In the data rows, 128 means zero.
Here are some points:
[209 219 212 221 183 157 134 107  86  58  46  43  70  70 107 125]
[175 195 222 207 221 213 170 156 133 136 115 119 107 109 131 114]
[165 167 207 167 179 149 135 121 121 103  99 101 100 115 110 117]
[ 43  15   0   0   0  25  42  89  93 133 120 124 122 138 131 152]
[175 199 206 193 189 164 151 123 123  90  92 100  92  88 100 112]
[155 168 163 177 174 156 156 136 133 130 134 131 137 119 131 113]
[131 130 118 110  93  87  91  79  78  85  66  76  92 101 106 140]
[185 208 216 224 215 196 172 150 138 125 117 127 148 121 134 134]
[ 56  61  57  62  75  90 107 134 149 191 173 192 173 172 143 126]
[101  68  57  50  54  60  66  79 101  97 103 102 116 135 158 138]
[163 157 142 145 121 140 100  84  91  86  64  71  90 108 119 160]
[ 39   9   0   0   0  12  43  74 101 120 133 125 124 131 151 148]
[187 206 230 225 226 205 177 160 137 140 116 118 120 107 110  93]
[194 185 179 184 219 170 159 155 146 130 133 128 123 124 152 102]
[239 235 248 245 244 219 195 164 153 114 112 100 104 109 113 120]
[ 53  62  71  68  74 100 106 130 136 155 158 165 159 161 138 125]
[ 53  39  55  64  61 138 109 136 150 162 173 210 171 161 140 126]
[  7   0   0   0   0   0  19  57  89 138 126 145 132 134 138 161]
[238 255 246 225 209 191 153 116  85  63  54  55  61  84 107 144]
[ 30   3   1   0   0   0  45  77 101 103 133 119 127 122 149 150]
[176 199 244 216 218 200 175 158 143 120 111 109 116 125 111 103]
[178 192 201 209 199 204 164 143 129 123 126 126 133 121 116 121]
[255 255 255 255 255 255 250 197 145 113  90  83 102 103 100 100]
[153 157 168 151 138 111 108  88  81  60  57  63  91  88 109 137]
[188 199 171 169 162 148 133 127 105 100  96  96 105 101 120 131]
[ 71  49  62  31  31  45  62  74  92 119 112 117 143 149 149 158]
[ 69  32  11  30  20  44  69 100 115 134 169 145 148 161 134 132]
[124 111 118 133 134 128 158 161 147 161 158 161 155 137 158 112]
[ 40  23  24  31  43  74 101 123 146 160 182 173 161 149 135 117]
[ 53  71  71  65  95  93 116 137 157 157 175 183 169 144 136 124]
[114 110 105 116 101  97 104 111 109 116 114 122 114 119 118 141]
[ 82  65  75  86  98 112 145 152 184 191 204 200 191 174 141 112]
[ 52  39  53  62  62 129 109 135 149 164 174 207 172 162 139 130]
[166 154 165 150 146 149 133 141 118 108 101 106 110 114 110 104]
[141 143 130 121 120 100 101 100  77  96  70  73  70  83 114 127]
[ 50  25  27  36  38  50  74 100 118 137 153 152 151 172 137 131]
[ 91 117 114 116 145 150 129 151 151 152 200 156 148 151 129 124]
[ 59   0   0   0   0   6  33  68  84 111 123 119 114 133 130 133]
[191 191 186 183 159 144 140 111  84  74  67  93  73  87 110 156]
[211 249 244 246 237 232 183 165 129 123 103 112 102 126 117 118]
[ 50  35  43  39  32  55  80 114 150 142 155 157 148 145 139 191]
[106 108 121 123 122 129 138 156 183 152 159 165 156 146 149 130]
[220 243 242 237 255 198 182 147 123  91  97  73  85  97 104 119]
[ 45  37  55  50  57  77  99 126 152 167 225 172 173 172 153 130]
[ 51  37  39  46  44  65  97 126 119 140 135 140 135 132 127 132]
[ 39  39  11  15  16  62  70  98 126 143 164 153 169 157 138 139]
[189 207 222 221 220 210 180 163 143 126 116 129 114 119 109  99]
[200 223 227 249 223 218 183 159 154 119 140 117 118 124 122 110]
[125 114 119 117 106 124 114 109 115 116 116 126 118 123 118 125]
[237 255 255 255 255 255 213 203 155 123 119 114 112 114 106 113]
[232 236 246 253 221 204 168 152 115 101  88  87 107 107 139 139]
[113 121 129 157 164 156 171 169 174 179 189 182 177 165 133 136]
[180 203 214 221 234 204 211 153 129 117 112 122 118 118 110 111]
[234 255 239 234 224 247 166 131 105  93  76  78  89 108 119 132]
[255 255 255 255 255 255 223 164 124  95  77  67  69  83 111 152]
[ 35  30  37  56  56  81 109 132 148 162 173 176 182 149 137 127]
[ 96 107 103 108 111 124 142 152 166 165 220 161 157 152 137 125]
[ 71  40  24  43  36  58  81 109 127 141 172 152 154 162 134 127]
[238 255 255 255 255 241 213 178 145 124 122 108 111 121 125 120]
[188 209 223 224 250 210 191 167 146 138 123 153 129 110 106  95]
[119 123 119 127 108 107 110 111 112 122 112 112 114 131 124 227]
[196 225 228 227 222 208 192 157 137 137 122 118 126 109 125 105]
[ 53  35  29  16  12  25  58  76 103 105 112 119 144 142 130 142]
[ 91  84  96  96  98 109 124 148 155 159 172 169 168 146 145 115]
[234 248 255 255 255 241 204 172 151 123 114 108 108 112 127 108]
[178 190 185 209 174 166 146 123 110 108  92  95  97 109 133 125]
[ 52   2   0   0  38  11  45  67  99 128 126 146 133 133 137 150]
[238 255 255 255 253 225 186 150 120 117  99 111  92 103 117 133]
[170 180 194 189 199 156 136 124 127 108  94  97 109 113 116 128]
Here are 12 more points, each followed by its number:
[ 38  38  10  12  15  61  68  96 125 145 166 153 170 159 137 139] 0
[ 47  34  16  20  33  41  81  95 118 153 141 151 139 141 130 139] 1
[203 224 207 199 192 215 150 125 109  98  85  92  97 113 122 132] 2
[221 255 255 255 255 234 203 166 142 116 110 101 117 133 139  97] 3
[255 255 255 255 255 246 234 200 120  92  72  72  72  98 124 143] 4
[245 255 253 252 255 214 206 152 121 117  89  81  98  97 102 125] 5
[ 77  49  56  60  75  91 125 138 161 183 175 191 163 149 132 108] 6
[255 255 255 255 255 255 237 215 183 153 154 135 121 133 113 114] 7
[  9   0   0   0   0   0  28  64  88 105 108 129 169 119 173 129] 8
[ 54  42  43  48  45  85  82  95 116 127 177 173 132 137 133 123] 9
[255 255 255 255 255 234 203 163 126 117  85  72  76  88 111 134] 10
[239 255 244 233 238 185 165 107  80  51  41  46  52 100 126 135] 11
Which of these numbered points is nearest to each point below by angle, seen from the average point of the first points? Its number follows each.
[ 35   0   0   0   0   0  30  64 100 152 126 130 120 173 131 147] > 1
[ 55  59  67  84  92 114 134 181 181 188 205 233 185 164 151 110] > 6
[  0   0   0   0   0   0  15  58  84 111 117 141 186 124 185 129] > 8
[255 255 255 244 236 211 161 134  96 106  48  54  58  76 104 142] > 2
[249 255 255 255 252 228 176 146 129  88  74  77  77  97 116 128] > 10
[ 93  94  99 110 124 124 134 166 177 160 158 159 166 144 132 116] > 6
[255 255 255 255 255 227 198 160 124 112  91  87 133 114 123 153] > 5
[ 39  48  39  48  73  76 104 117 145 158 168 164 174 148 131 133] > 0
[205 212 217 216 196 192 175 138 101  86  86  76  88 106 114 134] > 2
[ 60  33  23  26  28  86 100 106 124 152 148 146 169 138 159 140] > 0
[ 97 102 105 113 131 136 160 170 182 191 190 209 203 163 131 101] > 6
[  8   0   0   0   0   0  32  68  89 108 112 133 172 121 174 126] > 8
[203 205 194 191 175 152 153 108  88  68  65  53  67  73  96 121] > 11
[218 226 216 198 200 157 130 105  81  52  42  44  66  91 110 144] > 11
[158 159 159 156 157 144 136 175 106 102 105 104 107 103 111 117] > 4
[ 60  69  80 101 110 131 149 199 193 201 218 245 195 171 151 106] > 6
[165 170 170 165 163 150 139 179 107 100 103 106 108 103 108 117] > 4
[255 255 255 255 255 255 225 211 153 120  79  75  69  79 114 125] > 4
[230 252 249 243 233 255 178 142 123  84  71  66  71  90 139 106] > 2
[255 255 255 255 255 221 205 152 117 114  82  71  91  91  98 123] > 5
[ 50   7   3   0   0  25  53  76  97 142 164 137 126 127 135 154] > 1
[ 45  23  51  24  32  45  74  95 115 141 159 151 189 147 144 126] > 0
[ 62  24  30  19  19  38  68 105 123 145 165 153 168 167 154 144] > 0
[ 55  38  52  69  81 107 132 159 213 196 206 206 191 166 133  99] > 6
[255 255 255 255 255 255 255 247 196 164 129 121 128 117 128 128] > 7
[188 201 192 227 166 146 124 101 108  66  61  54  62  84 103 130] > 11
[118 102  96 100  82 100  78  79  81  84  83  91  87 100 129 137] > 8
[ 87 104 116 127 131 142 158 180 195 215 199 200 193 189 173 125] > 6
[102  95 102  93  92  95 101 112 125 120 121 128 156 126 135 136] > 8
[197 215 209 238 195 182 155 126 108 103  83  87  88 105 130 125] > 2
[ 39  24   2   0  28  28  65 117 127 141 148 153 142 142 141 155] > 1
[255 255 255 255 255 231 203 159 131 119  88  75  75  91 112 136] > 10
[ 83  41  46  38  96  64  79 113 139 141 152 150 169 156 149 143] > 0
[ 81  88  86  90  92 102 119 153 156 179 159 182 155 141 152 113] > 6
[105  68  55  49  54  58  63  76  95  90  99  98 113 137 162 138] > 8
[184 187 183 167 151 139 121 103  80  64  53  49  59  81 105 124] > 11
[ 60  41  38  36  56  56  75 110 125 137 143 159 176 143 136 138] > 0
[255 255 255 255 255 255 255 250 190 164 165 139 161 144 121 100] > 7
[ 18   6   8  24  43  57  89 114 150 166 177 175 178 193 147 129] > 0
[109  96 120  87  74  69  85  85  97  87  97  92 107 105 129 155] > 8
[233 252 234 218 213 195 154 134 103 117  66  74  74  87 111 142] > 2
[ 58  32  21  24  26  79  97 108 124 150 148 146 166 139 160 138] > 0
[202 234 238 242 239 218 192 163 143 122 118 110 123 135 139 103] > 3
[102  84  90  95 118 119 131 149 162 160 168 195 163 140 129 123] > 6
[253 255 255 255 255 255 238 224 176 158 158 136 156 142 122 107] > 7
[ 40  27  36  58  50  70 101 118 142 164 167 169 171 174 138 125] > 0
[ 60  33  30  36  54  65  77 111 134 137 145 161 156 147 153 143] > 0
[119 111 100  92  78  76  84  77  79  92  79  83  96 103 110 143] > 8
[255 255 255 255 247 216 176 139 100  67  54  65  81  86 118 152] > 2
[187 204 234 220 235 223 179 161 137 141 119 122 108 111 133 114] > 3
[200 233 242 236 233 211 183 154 132 105 106 107  93 108  94 105] > 5
[231 248 255 255 242 204 199 147 118 104  76  81  77  93 108 114] > 5
[255 255 255 255 255 255 238 177 135  92  63  54  59 113 134 146] > 4
[116 104  97  99 111  95  86 101  96  92  89 122 101 120 137 153] > 8
[ 61  43  54  68  77 102 124 148 196 181 191 191 180 159 132 105] > 6
[116  98 104 111 125 124 133 144 146 180 164 156 153 156 135 132] > 6
[249 255 255 255 255 220 187 151 149  94  88  78  84 100 113 124] > 10
[207 237 240 244 239 218 191 160 139 116 112 104 120 132 136 102] > 3
[255 255 255 255 255 255 255 196 151 120  99 121  97 111 134 126] > 4
[173 182 187 190 180 153 159 182 138  96  98  89 112 101 105 115] > 4
[ 34  13  22   4  23  32  66  89 114 136 138 151 143 143 142 131] > 1
[255 255 255 255 255 255 251 208 157 120  89  87 106 110 109 139] > 4
[167 175 190 172 156 124 117  89  77  54  47  55  88  84 107 134] > 11
[232 255 255 255 233 207 177 141 121  84  80  73  85  88 111 122] > 5
[147 160 164 171 178 172 169 164 162 163 171 221 167 144 137 138] > 7
[ 92  82  98  97  98 111 124 150 156 158 172 168 168 143 143 111] > 6
[ 75  79  84  87 102 108 130 136 150 179 167 165 171 165 129 114] > 6
[232 237 253 243 233 218 172 159 113 105  87 100 105  93 116 111] > 5
[ 99  79  79  87 118 112 128 135 143 155 158 160 153 145 127 111] > 6
[ 27  17  31  44  66 108 130 143 171 192 206 202 188 165 138 103] > 6
[113  90  99 103 125 126 134 154 164 160 167 199 161 138 129 122] > 6
[ 74  85  96 118 123 128 152 175 185 190 198 213 187 220 140 118] > 6
[ 89  71  61  55  46  53  62  82  86  98  96 132  99 109 128 136] > 8
[246 255 255 255 254 219 184 153 111 107  75  83  72  93  98 112] > 5
[ 65  62  67  74  91 103 152 145 172 173 176 173 172 154 138 125] > 6
[236 255 255 255 255 255 243 212 164 141 137 132 120 120 101 118] > 7
[ 89  88  92 102 120 115 127 160 169 157 155 158 164 144 134 120] > 6
[199 228 255 249 248 226 192 169 147 117 106 102 112 122 106  99] > 3
[ 32  20   7   9  19  39  71  91 119 135 186 146 147 178 145 132] > 0
[ 76  81  81  88  88  99 118 149 154 177 160 181 157 146 151 115] > 6
[122 133 154 142 151 147 151 152 150 147 145 150 161 131 131 112] > 7
[ 78  82  89 122 132 129 147 161 176 188 204 192 190 174 133 139] > 6
[198 215 236 215 231 192 154 127 106  86  86  74 104  83  96 126] > 5
[109 115 120 129 140 137 143 166 171 156 153 152 159 138 131 114] > 6
[173 187 166 170 180 135 116 117  80  89 102  64  62  74  94 127] > 11
[118 125 123 135 125 146 142 145 149 154 164 174 149 137 127 113] > 6
[144 161 168 171 183 171 159 154 139 143 126 161 132 135 110 108] > 7
[101 109 112 116 137 142 166 173 183 196 194 214 210 164 131  98] > 6
[ 60  76  60  87  85  87 107 127 136 146 165 154 152 145 142 128] > 0
[ 77 102  94 107 120 143 156 162 174 199 198 202 231 175 142 106] > 6
[ 69  80 114 119 123 137 168 167 179 188 225 198 196 178 131 102] > 6
[122 120 119 151 129 134 141 145 158 150 158 152 144 130 122 103] > 6
[ 82  98  99  94 120 113 129 142 156 150 166 170 159 138 132 122] > 6
[125 121 123 124 123 125 123 113 112 114 114 110 122 109 120 124] > 8
[133 146 148 164 159 155 161 151 157 146 158 169 164 147 117 104] > 7
[ 29   9   6   0  10  45  58  90 112 155 142 161 145 147 140 140] > 1
[225 254 255 255 255 244 201 168 157 115 129 108 111 121 113 107] > 3
[ 93  99 108 109 122 121 139 162 153 157 172 158 163 148 138 127] > 6
[ 45  24  29   9  25  37  68  95 131 138 146 152 147 148 135 136] > 1
[216 255 251 255 246 247 193 177 138 134 111 118 109 134 120 117] > 3
[205 231 251 246 243 224 194 168 141 118 108 121 106 114 109  97] > 3
[ 85  68  63  47  42  50  70  72 103  90  92 100 104 117 145 144] > 8
[102 105 122 113 115 142 159 138 146 154 169 161 158 143 135 139] > 6
[ 32   0   0   0   2  24  60  97 129 140 165 165 159 160 132 120] > 0
[107  85  93 103 105 141 124 140 148 157 165 166 156 144 130 123] > 6
